In the rows, 128 means zero.
A single turn carries every row of the set below to another of its rows. Some are shown first; where does it send the rows asked next?
Peva: [ 93 165 131 142 128 150 136 120 124 159 132 124 120 120 136 121 143 147
 134 117 143  89 137 133 147 119 149 143 139 113 132 130 114 135 129 119
 140 110 124 133 132 153 125]
Dilap: [114 159 142 124 113 165 126 118 146 152 138 123 107 114 147 105 156 133
 146 144 104  89 150 126 148 105 128 158 145 105 166 117 128 147 132 128
 156 109 153 139 150 117 115]
lila: [120 155 149 137 156 157 125 124 128 147 120 133 117 123 142  97 156 137
 148 103 171 126 125 128 137 109  97 167 159 132  95 137 107 111 123 117
 153 124 184 134 150  88 126]
gif: [118 133 146 134 126 155 116 135 140 164 107 117 108 120 151 120 161 146
 147 142 127 101 178 111 140 122 125 177 143 109 172 109 127 133 119 126
 172 106 139 121 142 110 127]
zati: [141 147 152 122 112 142 126 128 138 155 149 117 138 135 130 118 162 122
 152  81 142 127 149 124 155 121 121 127 152 153 153 126 129 102 113 124
 138 124 175 156 143 110 148]
sipi: [132 153 152 125 123 129 132 136 140 143 122  82 117 132 138  78 157 137
 139 136 125 107 144 112 154 117  95 163 152 143 141 128  67 130 135 143
 134 129 165 119 151 138 135]
Dig: [122 135 145 110 155 146 136 132 131 145 129  92 121 122 149 118 149 123
 135 144 116 127 125 150 150  92 119 194 152 127 119 139 103 118 100 115
 132 142 153 126 172  83 124]
kita: [102 146 151 136 129 150 126 142 131 170 130 109 161 145 156 122 150 127
 145 104 149 136 147 162 126 126  94 155 162 104 155 132 117 123 112 127
 145 154 149 107 145 120 110]
lep: [135 146 155 111 123 133 114 156 127 141 128  95 110 131 135  93 162 135
 141 130 142 108 144 109 173  99 117 166 149 165 146 122  86 123 132 135
 149 112 152 152 138 129 149]
ven: [117 152 146 105 150 143 134 120 146 153 125  94 114 112 145 107 150 133
 147 139 128 132 128 135 149  80 111 190 155 124 124 136 115 104  84 118
 153 141 154 132 138  87 132]
Sizu: [113 163 158 161 135 141 130 121 153 153 106 116 122 137 141 128 146 142
 158 125 140  92 146 118 131 133 118 141 139 117 137 124 110 128 140 136
 143 102 119 102 144 125 130]
Gonum: [101 135 142 155 130 134 148 129 144 136 137 130 115 112 117 124 135 130
 126 104 141  85 142 119 176 122 141 160 161 123 153 145 105 113 139 116
 151 131 134 131 126 127 131]
bibu: [ 90 108 152 118 116 154 124 143 128 168 125 118 154 142 136 143 153 120
 140 109 150 134 130 132 145 102 115 152 155 106 148 126 141 126 104 124
 161 119 141 111 145 125 120]
Zuro: [101 153 149 141 126 163 151 116 134 132 149 118 127 117 133 103 146 114
 136 141 116  88 172 142 155 126 123 172 159 119 173 141 126 133 126 128
 134 131 160 146 157 126 122]
pubom: [129 119 134 145 116 140 126 138 138 193 144  98 149 139 142 128 157 147
 132  99 135 143 138 123 144 127 125 149 142 115 143 124 107 136 109 121
 130 113 174 119 160 136 142]
Rav: [105 155 160 121 103 155 135 146 163 163 144 125 139 140 152 112 160 112
 145  92 129 129 148 132 141 116  97 152 159 120 152 157 114 116 133 129
 137 159 153 125 141  93 131]
viked: [105 128 149 149 140 155 138 135 125 149 120 114 128 121 138 116 152 128
 138 136 143 100 201 129 146 143 122 191 157 125 176 133 123 119 112 125
 150 126 147 131 149 120 133]
Zetu: [132 144 142 149 154 143 128 143 136 153 124 130 113 125 140 117 139 133
 145  91 144  83 166 131 149 144 115 159 156 136 148 138 100 115 150 125
 146 116 122 123 141 107 134]
Gupit: [116 130 146 111 145 152 139 126 126 140 110 101 126 139 155 134 140 106
 132 148 122 133 138 131 120  98 134 190 153 137 121 145  97 111 100 127
 139 138 162 126 166  94 131]
Tuv: [140 120 143 123 107 132 126 120 128 151 132 113 124 129 140 149 151 133
 131 100 124 136 124 123 145 126 131 122 158 117 162 120 118 110 121 118
 150 129 185 131 147 141 132]
beris: [124 132 139 137 134 152 131 130 128 160 125  75 124 139 149  98 154 130
 146 143 142 104 142 125 148 121 104 159 151 141 133 135  79 117 114 122
 143 118 168 132 157 175 124]
pofe: [108 144 151 136 129 148 133 127 125 124 107 138 107 113 141 125 149 132
 124 112 164 127 121 116 141 105 116 164 157 127 107 129  94 102 128 119
 158 140 197 124 139  93 132]
Nakab: [107 151 170 148 153 140 136 124 129 136 117 124 117 125 137 115 162 144
 143 133 166 146 112 133 140 113 103 169 155 110  97 137 112 121 127 111
 139 119 173 117 165 105 134]
zerud: [102 142 147 132 134 158 130 142 117 144 122 133 111 117 150 133 152 136
 121 123 173 137 123 134 140 105 126 172 140 120  93 134 101 120 125 109
 135 117 183 131 157 113 143]
nute: [114 151 141  98 144 150 134 115 128 150 106 105 116 125 155 120 140 122
 141 141 132 137 142 124 116  89 128 186 158 136 128 140 108  98  87 126
 158 138 161 136 133 100 137]
mes: [102 131 154  82 104 149 127 147 121 154 130 140 122 130 139 127 166 124
 131  91 121 132 132 121 149 108 118 144 160 113 154 144 134 121 134 116
 152 139 140 129 140 106 132]
Vupo: [126 127 159 128 130 135 123 138 117 134 116  87 111 136 135 119 162 134
 147 150 147 113 133 115 169 108 123 158 159 149 151 124  96 103 116 117
 164 120 157 146 140 166 132]
mor: [131 156 164 142 122 116 135 129 129 160 137 101 150 139 123 102 172 155
 147  94 131 149 151 127 147 137 110 145 154 127 158 120 112 123 115 125
 126 139 162 118 153 109 145]

ven turns into Dig
zati turns into mor
Gonum turns into Zetu
Where do these go?
viked turns into gif
kita turns into bibu
sipi turns into beris
Nakab turns into zerud

